Each row is where one point has got to under a steady rotation. How many steps took it there?
The counts run from 0 to 208.
[ 13  33   5  -3  15   3  -5  12 -13   3 -15  15 -10  -2 -16  -2 -15  12
  22  -2   8 -21  -5 -15 -38  26  14 -12  -1  -4  28 -10] : 48
[  9   8  -9   8   5 -15   0  -3  23 -13   0 -14 -11 -18   0  33 -11  21
   3  -7 -31  19  24  -2  -1 -27   6   3  10  16   0 -29] : 107
[ 14  20  24   6  18  27   9   9 -16 -38 -34  29   3  -5   2  13  -4 -18
  -2  -7 -12   1   1 -11  -7   0   9  -2 -11   1   7  -7] : 162
[  5  42   2   9  -6  -6   2  14 -28  -5   6   7  -3   7 -19   1 -21  15
  18   2   5 -18  17  -1 -27  -5  21 -30   6 -16   4   8] : 65
[  5  26   1 -28  -4  17   4  15  -1   3 -15  -3  -2   7 -20   7 -31 -16
   0 -16   0 -14  -3 -21 -43   2  13 -13   1  12  12 -14] : 188
[-11  24   0  -4  -2  -7  -1  12  -9  19  15 -12  -2   1 -21   5 -32   0
  26 -15   4   5   9 -14 -33 -16  29 -19  11  11  17  -2] : 205
[ 21  25  -2  -4   5   7   5 -21  -2   1 -15  -1  -1   0 -11   9 -32  -4
  17 -25 -21   3   4  -3 -12 -10  40 -17   5  22  13 -18] : 197
[ -3  30  12   3   3  -1  -6  -8 -12 -21 -13  17  -4  -1 -24   8 -17  -3
  22  -6  -7  -7 -21 -15 -14  -4  43 -25 -13 -11   6   5] : 58
[ -9 -12  22  11  15  13  13  16 -10 -28 -13   3   6 -12   9  38 -12  -5
  -6  -7 -27  17  31  -1  -2 -23  -7   7   0  13  13  -8] : 2
[  4  23   2   1   1   2  19   3   7 -28  -3   1   7   0  -7  13 -17  14
  30  -4 -11 -13  -3 -15 -19 -34  19 -30 -21 -17  -4  -2] : 74
[ -8  11   8  27  27 -15  -5  13   1 -15  -5  14 -11 -20   7  23   1   2
  19 -20 -12  36   2 -17   2 -14  -4  26   7   5  15 -16] : 127
[ 19  41 -18 -18 -12 -12   6   2   1 -16  -2 -11 -15  -1 -13  15 -18  16
  -6  -2 -15 -23  16 -12 -24 -24   0 -13  -4 -15  -7 -13] : 84
[  2  24   9 -10  10   2 -14  13  -8   1 -15  11 -13  -4 -27   7 -17   6
  14   4   6 -18  -8 -15 -37  29  22 -12  -1   0  26  -7] : 46
[  2   3  23  12  27  15   5   7  -1  -2 -23  20   9  -6  -3   8 -12   9
  32 -13  -1  11  -1 -10 -25  11  23 -15   3  19  26 -17] : 37
[ -4  18  10 -11   7   2 -18  13  -8  -2 -15  10 -13  -3 -30  11 -20   5
  11   3   3 -16 -10 -14 -34  30  28 -14   1   4  26  -5] : 45
[ 14  26   5  20  14   1   5  -8 -21 -10 -17  22  -2   7 -10   7 -25  17
  34 -18  -8 -12  -1   3 -11  12  27 -17   2  -5  21  -4] : 53
[ 24  27  13 -12   4  31   7  19  -9 -14 -22   9   3  -1  -6   7 -14 -10
 -11   9  -4 -16  24  -5 -33   9  11 -18   1  11   6 -17] : 174
[ -6   2   8 -16  -7  25   5   4   1 -15 -21  -2   5   8 -23  24 -38 -16
   1 -17 -17  -8  -4  -8 -25   0  27 -19   1  17   8  -8] : 184
[-14 -17  22   6  11  12   9  16  -7 -29 -15   3   4 -13   3  41 -12  -7
 -10  -4 -28  17  27  -3  -2 -19  -1   5   0  14  13  -7] : 3
[  5   4  19  34  26   4  -2  24 -10 -29  -8  22  -4 -16   5  24  -2  13
  18   5 -12   8  22   6   1  11  -4  15   6   0  21  -8] : 142
[ -8  17  18   8  11  10  -3  41 -28 -25 -12  22  -8  -3  -8  18 -10  -7
  -3  -1   3 -10  10 -11 -23  18 -18  14   2 -11  19   4] : 153
[-16  11  29   8   0  25   6  29 -27 -26 -18  20  12   8 -11  16 -21 -23
  -5 -11  -2   4   8 -10 -22  -3  10 -14   3   3   2   6] : 167
[-10  28  -7 -15 -13 -18  -5   9  10  -9   7 -17 -12 -11 -16  23 -11  -2
 -13  -7 -15  15   9 -25 -21 -41   9  -8   4   2 -15 -13] : 97
[  2  19  15  13   8  11  -2  31 -34 -26 -16  23  -9   1  -7  18 -14  -2
  -9  -1  -3 -14  20   1 -16  22 -15  11   9  -8  17   0] : 155
[ 16  22  14  13  10  15  -1  17 -32 -31 -25  25 -11  -1  -4  20 -13  -3
 -11   0 -12 -14  23   7  -7  22  -4   8   8  -5  16  -5] : 157
[ 13   7  13   3   8  35  25  12  -3 -16 -24  10  17  10   2  14 -28   0
  15 -19 -12  -6  14   1 -24  -3  10 -21   0  15  10 -16] : 179
[ 21  17  17   1  24  14  -7   1  -4   4 -27  17  -3 -14  -6   6  -4   6
   5   3  -4   6  14  -7 -28  22  23 -11   8  25  27 -25] : 33
[ 11  11 -10  10   3 -16   2   1  17  -9   2 -14 -10 -14   1  31 -12  24
   2  -9 -29  17  30   2  -4 -27   3   3  17  14  -1 -29] : 106
[  5  32 -14 -16 -20 -12   1   5  -4 -16   3 -14 -15   4 -22  21 -25  14
  -7   0 -16 -25  13  -8 -23 -19   6 -16  -2 -17  -7  -4] : 82
[  6   5  -7   4   6 -13  -1  -3  27 -16  -2 -12 -10 -21  -2  35  -9  18
   4  -8 -31  22  16  -7  -2 -29   9   5   7  13   0 -30] : 108
[  0  14   6  22  29 -16  -5  10   6 -14  -8  13 -13 -23   9  22   4   4
  18 -18 -14  32   2 -17  -2 -12  -6  26   7   6  15 -20] : 126
[-14   1  25   6  17  10 -12  25  -3 -42 -17  21  -9 -19 -12  31  -2 -11
   5  10 -11   1  -8 -15  -7  11   6  13 -12  -6  16   1] : 148
[  9  29  -2 -25  -2  14   7  16  -6   8 -13  -4  -2   9 -16   3 -32 -12
   3 -20   2 -14   2 -20 -45   2   8 -12   4  12  14 -14] : 189
[ -5   0  11 -10  -5  26   9   5   0 -17 -22   2   8  10 -19  26 -39 -12
   5 -20 -18  -7   0  -4 -20  -1  26 -21   1  17   8  -8] : 183
[ 21  23  18   9  14  20   1   6 -24 -37 -32  28  -8  -6  -1  19  -8  -8
 -11   0 -18 -10  16   2  -4  16   5   4  -1   0  12 -10] : 159
[  9  29   5  -9  13   1 -11  13 -10   2 -15  14 -12  -3 -22   1 -16   9
  17   2   8 -20  -8 -15 -38  27  18 -12   0  -2  27  -8] : 47
[ 19  25  15 -11   0  30   1  20 -13 -16 -21   9   1  -1 -12  10 -15 -12
 -17  11  -5 -15  24  -3 -31  12  14 -18   4  11   5 -12] : 173
[ 11  41   2  11  -7  -6   1  10 -25  -8   5   6  -3   6 -17   4 -22  20
  17   4  -1 -19  22   4 -24  -4  21 -31   6 -16   4   5] : 66
[ -4  21   3   2  -2   2  18   8   6 -26   0   0   8   3  -9  17 -20  14
  30 -10 -11 -11  -4 -16 -20 -35  16 -28 -18 -19  -5   2] : 75
[  4   0  18  12  20  13  18  20 -11 -25 -11   6   7 -14  19  28  -5  -2
  -3  -3 -22  15  37  -4  -4 -26 -13   9  -2  10  13 -10] : 0
